In the rows, zero is written as 128.
These are runs of 8 systems, one row a step. Runs of the same system follow the same rule from any start.
trace 1, vin:
[[117 126  81  89 162 137  98 107 172 114 139 145 170 110 123 105 162 172
  130 178 103 106]
 [164 177 169 167 157 149 133 128 190 122 161 138 169 124  89  91 142 132
  117 137 152 141]
 [117 136 170 123  84 122 132 129 120 169 190 160 154 137 146 109  81 119
   68 136 141 118]
 [132  67 154  94 150 109  84 104 139 131 113 138 153 118 147 109 113 130
   91 108  81  80]
 [151 147 150 159 161 106 114 141 188  90 104 135 131 153 145 148 118 113
  124  60 108 144]
 [ 95 173 107 123  91  78 126 128 133 133 124 170 112 170 122 153  79 102
  128 123 128 123]
 [141 104 116 105 137  77  94 101 111 132  87 136 102 169 100 102 158 122
  125 162 112  98]
 [163 122 122 140 133 126 136 152 157 107 100 106 117 175 159 108 163 111
  118 143 162 177]]
trace 2, gat (8 x 22):
[[158 128 163 182 139 136 145 119  57 161 123  87 102 106  54 147 133 117
  160 106 134 133]
 [130 117  96 145  85 130 137 153  87 179 174  96 171 147 154 148  87 111
   89 136 155 180]
 [ 67  92  64  79 118 162 133 117 107 128  86 110 143  89 139 166  99 120
  176 131 119 117]
 [132 149 154 160 117 148 163 146  85 117 132 110  53 107 134 174 146 142
  170  83 128 141]
 [107 172 116 129  74 146 153 142 114 158 214 143 149 123 145 132 112 148
  106 167 161 150]
 [108 104  92  97 153 169 117 101 110 139 126 109 158  69  93 131 149 159
  165 163 109 102]
 [171 109 183 170 149 169 149 146 106 129 140  80 118  97 134 137 150 140
  132  84 133 153]
 [100 117 152 117  84 154 144 135 127 163 174 142 175 112 158 119  64 113
   83 128 150 127]]
trace 3, punir:
[[121 117  82 112 118 115  99 128  95 152 190 123 148 126 158 145 138 174
   96 151  89 131]
 [150 106 132 124 176 168 115 123 184 111 112 108 188 104 126 102 143 134
  128 129 129 136]
 [136 160 201 158 117 136 154 131 145 128 119 143 110 127 103 118  99  94
  132 101 161 122]
 [111 110 123 117  89  93 114 125  76 161 154 137 114 144 148 153  96 125
   99 116 105 119]
 [129  93  78 115 167 127  96 122 139 117 104 102 165 120 135 149 138 139
  136 116  92 135]
 [128 168 131 148 143 147 147 133 176 103  99 131 132 128 101 130 123 105
  162 119 159 149]
 [112 145 135 125  82 114 144 122  92 157 138 144 103 148 110 123 107 108
  123 158 154 122]
 [146  89  99 117 137 111 101 122  91 140 133 102 126 140 137 130 160 148
  115 147 101 132]]
trace 4, gat, 8 rows:
[[117  62 137  78 144 103  96 123 164  92  69 140 124 140 196 124 118 119
  103  89  83  95]
 [125 166 166 133 135  89 119 134 183  78 111 177  77 153 159 147 122 129
  129  68 100 105]
 [126 208 124 137 126  84 113 116 185 116 152 190 128 169  96 113 126 133
  120 149 127 114]
 [156 141 102 132 169  99  97 104 157 127  97 129 153 152  59  94 165 124
  140 174 124 123]
 [180  88 147 144 148 112 122 134 136 128  73  92 131 173 126  92 155  91
  112 134 154 157]
 [119  77 136  91  94  98 123 129 128 131  82 136 115 174 179 106 103  89
   90 132 144 122]
 [100 115 108  89 122  81 106 123 130  96  93 158  74 157 169 150 138 139
  134 113  90  97]
 [136 185 119 135 133 107 126 144 172  84 138 155  87 160 154 137 167 153
  138 126 124 139]]
trace 5, zubu (8 x 22):
[[ 79  55 146  67 134 126 108 111 134  97  54 143 107  97 180 151  90 115
  141  69  74  67]
 [ 87 188  87 132 138  97 124 116 122  89  89 156  60 122  94 198 132 138
  214  87  85 105]
 [ 88 216  29 131  94 102 129 135 142 143 171 158 149 166 106 159 110 132
  149 177 150 165]
 [153 101  76 132 136 133 112 117 117 173 117  83 206 151  76  88 131 103
  114 200 168 167]
 [199  71 167 161 133 133 143 152  95 133 103  64 105 161 156 103 173 110
   99 125 160 176]
 [107  82 177  78  86 153 155 144 124 107 119 140  71 123 231 111 140 137
   96 126 141 109]
 [ 85 119 143  80 138 158 128  95 122 107 113 152  91  61 114 130 152 164
  175 137  95  54]
 [129 220 119 168 154 138 136 130 149 112 181 147 114 103  80 162 153 171
  173 120 113 133]]
trace 6, Sufaf (8 x 22):
[[ 76 170 106  81  90  79 106  97 153 146 151 209 150 160 109 104  87 120
  103 183 122  77]
 [167  93  82 124 177  73  58  97 105 156 119 106 167 157  72 109 163 142
  108 168  77 116]
 [198  81 167 152 138 121 131 150 138 118  82  83 116 181 160  85 165  96
   87 124 164 173]
 [ 98  84 200  86  90 159 167 120 101 124  78 138  69 103 150 102 116  97
  136 131 161  80]
 [ 99 132 115 102 148 107 106 117 117  90 113 154  66 107 146 175 157 172
  171  92  58  80]
 [123 174  87 115 146 108 109 144 229  78 130 163 152 166 170 127 139 144
  117 128 116 147]
 [134 142 160 114 129 127 116  98 165 153 139 162 179 131  72  58 119 114
  101 189 153  97]
 [180  82 167 147 141  80  94 113  65 163 140 110 113 149 103 118 144 134
   88 113  86 110]]
trace 7, dogas:
[[126 142 135 121 153 137 131 142 215  67  78 141 121 142 169 128 138 119
  142  96 131 139]
 [123 139 199 124 107 119 138 106 144 141 111 166 119 134  89  86  96  90
  113 136 154  86]
 [143 128 121 128 126  71  85 119 109 157 177 145 141 158 124 128 126 149
   79 137  83 116]
 [130 108  92 109 148 114 107 146 184  91  98 125 144 155 189 137 137 131
  114 111 111 152]
 [123 114 178 114 128 127 139 114 153 106  64 144  99 134 116  98 124  90
  140 122 146  96]
 [126 150 147 125 102  80 115 117 100 149 161 166  97 157 115 120 122 134
  103 142 114 102]
 [119 123  80 101 133 114 100 134 163 116 144 140 156 150 174 128 135 148
  101 146 107 138]
 [141 110 151 115 158 142 126 121 174  96  77 126 124 129 133  97 157 118
  137 129 134 116]]
trace 8, dogas:
[[135 138  70 159 130 137 146 139  93 136 102  77 122 136  92 158 145 113
  176 140 156 182]
 [117 116 100 134  91 161 167 138  77 153 115  87 113 124 121 136 134 107
  155 163 181 166]
 [119 100 102 119 111 164 146 126  57 154 138  86 112  96 118 140 155 147
  156 165 140 136]
 [118 140  99 131 125 171 155 142  98 120 148  96 102  95 141 158 167 163
  168 136 133 150]
 [108 148 129 133 122 197 169 136 125 130 150 113 133  74 121 142 133 139
  167 138 162 143]
 [136 142 148 157 140 175 144 124 103 151 167 103 153  78  84 136 130 146
  145 128 135 132]
 [140 139 127 169 136 157 140 146 112 144 164  92 156 101 123 164 117 138
  134  94 130 163]
 [119 112 125 146 132 168 143 134 112 139 116  92 158  95 121 160  91 105
  149  90 137 148]]
trace 9, veguk, 8 rows:
[[105 125  80  98  79  36  97 132 116 133 108 167  93 220 173 138  96 102
   88 141 111 127]
 [ 86 107  43  65 128  69  85 108 142 105  58 154 113 172 145 142 127 118
  146 149  91 104]
 [101 156  88 110 129  89 128 111 142  89  33 151  66 165  96 138 141  95
  194 140 137 115]
 [102 179 117 100  88  98 144 119 135 110 106 177  61 173 115  97 158 122
  152 196 166 110]
 [141 126 119  93 138  92 103  99 140 120 112 155 105 161 101  70 194 147
  122 212 122  91]
 [169 129 174 130 167  85 101 113 174  93  81 155  93 166 108  82 180 126
  119 130 113  98]
 [126 146 205 112 120  91 118 110 164 111 120 193  91 150 130  92 119 116
  101 115 118  70]
 [119 145 150 113 132  69  86  95 124 147 149 180 126 137  85 121 108 139
  108 124  78  67]]
trace 10, zubu:
[[112 171 125 112 103  82 129 129 184 100  90 179 100 191 138 107 112  93
  126 143 153 126]
 [129 112 109 100 118  70  95  95  89 156 117 145 112 167  89  99 139 124
  113 184 111  95]
 [172 117  91 132 161  98  94 136 134 112 136 108 117 163 153 127 197 169
  110 147  97 154]
 [133 134 141 105 128 133 135 137 199  89 104 149 122 161 173  82 162 123
  114 159 159 134]
 [137 122 183 112 126 111 124  98 116 131 113 156  90 131  89  80 152 126
  123 163 136  77]
 [154 140 142 135 142 104 104 128 119 124 184 144 109 132 140 129 169 181
  101 129  85 113]
 [127 145 136 115 155 134 108 126 211  99 141 155 168 128 146 106 130 144
  108 130 118 123]
 [148 143 177 146 148 105 115 106 153 128  99 150 129 142  68 101 118  99
  131 116 130  98]]
trace 11, ginef:
[[162  62 119 119 149 170 147 149 102  94  65  55  75 123 171 123 213 142
  158 138 145 158]
 [101 122 203 112  60 176 190 155 114 123 144 142  72 113 206 122 108 113
  110 112 181 127]
 [ 77 125 156  94 116 145 121  95  82 155 175 162 120  52 105 151  97 163
  137 118  78  53]
 [149 181 112 165 191 142 115 134 160  90 168 120 123  94 110 171 184 197
  167  94  80 139]
 [148 184 161 154 133 173 154 143 213 117 167 142 188 126 121  81 131 123
  110 154 185 161]
 [156  86 166 150 141 140 118  99  85 192 127  95 189 105  44  95  93  93
  111 143 145 114]
 [168  85 111 170 146 109 109 153  88 141 127  68 142 148 157 179 117 122
  107  60  97 177]
 [ 82 120 106  99 108 141 134 146 190 100  99 143 167 132 203 149  63  95
  117  86 136 145]]
trace 12, Sufaf:
[[177 134  84 156 178 165 123 156 197 102 135  79 196 140 149 110 182 148
  121 149 154 205]
 [144 135 229 146  91 185 177 127 120 164 170 129 132 100 109  66 118 111
   97 160 197 121]
 [113  88 149 118 108 117 116 120  39 162 170 119 101  91 147 177 105 156
  114  86  69  91]
 [115 114  69 126 160 153 117 151 176  89 102 100 168 116 185 184 112 133
  149  65 100 170]
 [117 195 163 153 140 173 163 122 195 116 127 147 165  99  69 107 104 103
  161 132 181 132]
 [131 174 149 161 101  82 121 116  72 176 192 153 111 141  72 144  99 131
  111 122 110 109]
 [120  88  53 118 110  97 103 139  95 154 118  94 163 167 164 162  99 111
  108 123 113 168]
 [131 109 114 134 148 179 152 125 136 120  68  77 144 103  93 113 147  99
  176 150 177 156]]
trace 13, veguk:
[[ 99 147 136 139  84 147 166 129  84 157 128 125 110 113  98 153  84  97
  157 124 163 132]
 [131 146  76 131 107 124 128 142  95 149 179 111 132 144 137 140 157 157
  118 172 136 162]
 [144  99  97 119 159 151 119 135 167 108 100  96 163 130 150 115 160 133
  130 144 135 156]
 [132  92 177 126 127 157 156 130 119 119  79 108 102 115 137 118 125  99
  142 107 156 123]
 [117 134 153 121  98 135 143 132  89 133 164 138  76 113 154 144 142 158
  125 127 119 112]
 [126 141 109 121 158 146 110 123 151 120 160 131 151  99 126 141 151 169
  136 135  98 119]
 [144 146 151 155 159 153 136 122 161 124 116 117 160 107  86 120 119 110
  149 113 144 136]
 [139 133 171 147  96 134 145 138 110 156 155 125 131 137 127 116 105 108
  102 129 158 138]]
trace 14, punir (8 x 22):
[[ 64 156 183 103  78 151 166 113 117 132 141 181  92  86 125 144  66 112
  146 103 139  73]
 [114 135  93 126 142  98  82 100  80 167 190 139 152 101  86 165 118 175
  125 125  56  94]
 [160 148  94 155 171 135 102 137 200 124 152 113 222 138 120 120 125 134
  102 125 126 173]
 [135 120 183 136 111 133 148 120 152 143  81 131 152 148  96  84  79  55
  112 131 187 128]
 [141  97 142 141 104  71 118 123  47 154 100 115  70 161 116 158 113 102
  125  94 108 120]
 [115 116  44 114 133 114 111 152 131 102 111 105 122 152 192 180 144 145
  137 108 102 171]
 [ 92 142  95  98 134 174 150 117 171  99  77 132 135 105 114 119 140 115
  187 164 166 127]
 [136 178 152 150 112 124 148 116  95 144 151 142  81 129  65 116 158 136
  153 165 153 114]]
trace 15, ginef:
[[157  90 134 122 159 101  92 136 171 101 106 123 143 161 180 118 143 128
   88  96  98 137]
 [118 126 167 121 127 105 125 119 169 110  69 157 117 150 121 113  90  80
  127  96 138 102]
 [118 159 112 136 112  64 110 113  98 147 122 154 100 166  90 149 101 111
  131 122 110 113]
 [130 137  67 108 133  85  94 128 144 118 133 140 128 176 150 132 151 151
  115 161 105 138]
 [133 109 128 101 139 125 126 120 161 100  74 133 110 153 135  86 164 114
  133 163 149 118]
 [141 120 171 129 103 106 138 122  90 138 111 132  71 155 123 111 141 110
  122 139 146 112]
 [127 112 136 110 109  98 110 128 106 134 162 147 102 142 168 129 134 155
   92 129  94 106]
 [125 125 141 102 155 120 107 115 168  95 115 153 116 119 140 120 152 154
  131 119  94  93]]
trace 16, vin (8 x 22):
[[151 103  93 110 145  59  81 124 173 111  70 135 140 210 145 104 136  99
   97 138 116 141]
 [127 145 134 123 114 105 141 134 188  99  56 151 113 190 135  92 119  72
  130 143 181 145]
 [108 131 157  85  81 108 148 125 141 105  95 169  58 169 161  87 146 111
  119 172 161 102]
 [128 116 121  79 129 124 120 133 162  85 117 149  84 147 194  97 195 164
  121 173 123 113]
 [118 173 109 108 139 155 137 135 211  85 144 158 144 130 155 103 166 155
  136 164 147 138]
 [114 180 156 117 119 140 136 114 174 130 175 177 146 118 104  85 132 145
  113 178 150 100]
 [155 121 178 120 132 124 109 118 150 141 184 154 155 127 138  80 140 155
   68 150 114 103]
 [141 115 152 124 141 126 102 132 183 124 152 146 186 135 165 112 104 129
   72 105 112 126]]

Which system made each run below?
trace 17, 2 rows:
[[ 88 149  22 122  93  97 120 140 126 147 124 125 171 173 142 176  67  94
  131 132 140 179]
 [ 85  95  23  75 120 133 124 115 125 120  49 104 142 141 125 136 135 103
  176 180 146 140]]

ginef
trace 18, 2 rows:
[[159 117  95  98 156  95 101 116 135  91  97 130  70 167 130  91 240 168
  142 198 109 113]
 [130 166 159 110  88 143 168 157 171  90 144 157  66 166 202  86 185 143
  109 178 184 146]]

dogas
trace 19 (2 x 22):
[[ 93 137 131  94 121 128 111 101 137 141 162 169 152 101 115 123 104 149
  119 142 101  77]
 [158 137 134 157 184 124 101 117 134 118 133 109 139 105  89 148 155 154
  146  95  86 124]]

gat
trace 20 (2 x 22):
[[142 175  98 160 140  94 105 130 132 142 163 133 149 153  93 149 123 136
  126 126 111 151]
 [138 118 111 135 106 123 131 136 117 160 130 109 166 157 124 116 109  97
  105 154 162 165]]

Sufaf
trace 21, 2 rows:
[[140 116 194 141 136 160 138 119 127 142 150 127 142  87 116 115 113 127
  113 106 130 105]
 [127 122 152 140 129 118 116 131 119 133 141 129 129 116 142 164  92 130
  116  67  94 119]]

Sufaf
trace 22:
[[179 166  73 157 179 134 103 144 163 117 187 105 167 135 118 119 212 193
  124 171 114 175]
 [172  89 188 133 145 181 148 136 184 126 103 100 181 127 138  47 148  98
   95 161 192 151]]

ginef
trace 23 (2 x 22):
[[116  82 179 117 128 106 121 128 119 106  68 136  81 127 167 157  91 100
  128  45  93  93]
 [ 66 172 111 106  92 111 133 122 105 125 156 174  85 111 136 187  90 146
  158 101  96  95]]

veguk
trace 24:
[[157 192 127 164 159 147 159 139 183  79  88 118  92 147  86 107 192 124
  186 152 178 163]
 [132 160 175 129  62 122 157 132 105 167 188 161 105 162 127  74 124 118
   80 195 185 124]]

zubu
trace 25, 2 rows:
[[133  98 116 138 104 117 128 148  52 154 153  93  93 132 165 174 132 145
  115 103 104 146]
 [ 87 143  79 108 103 167 149 151 143 117 161 128 144 105 190 163 110 148
  136 126 137 155]]

gat
trace 26 (2 x 22):
[[121 120 131 130 142  81  90 101  83 147 132 137 109 121  91 164 108 141
  133  88  63  87]
 [170 122  87 165 160  85  96 140 111 134 113  92 137 169 117 159 142 124
  125  98 101 171]]

vin
trace 27, 2 rows:
[[157 151 126 165 151 164 135 131 141 148 165 100 186 107  82 118 137 136
  128 146 150 160]
 [160 111 186 162 119 153 146 143 135 149 144 107 160 130 135 108 101 100
   91 107 167 156]]

zubu
trace 28:
[[143 133 158 159 109 146 156 128  98 163 125 107 136 128  83 111 111  91
  132 146 182 152]
 [117 115 126 133  97 122 140 131  53 154 128 110  82 127 128 166 119 122
  143 116 128 130]]

Sufaf
trace 29:
[[104 127 112  96  86 136 140 137 102 137 167 139 104 129 177 133 140 157
  112 161 131 125]
 [130 106  92 112 172 142 104 116 134 116 112 109 147 106 113 133 166 158
  154 143  99 122]]

veguk
trace 30, 2 rows:
[[109 111 128  96 112 158 130 128 148 142 157 135 180 111 161 106 106 131
   90 154 141 124]
 [152  82 128 143 154 126 108 117  86 150 104  86 142 114  95 141 127 119
  136 107 107 129]]

veguk
trace 31, 2 rows:
[[ 86 131 142 109  88 210 181 135  99 137 172 120 116  59 156 144 127 155
  154 147 157 119]
 [114 161 104 140 142 163 128 135 119 126 204 123 138  71 140 180 143 194
  145 109  86 129]]

Sufaf
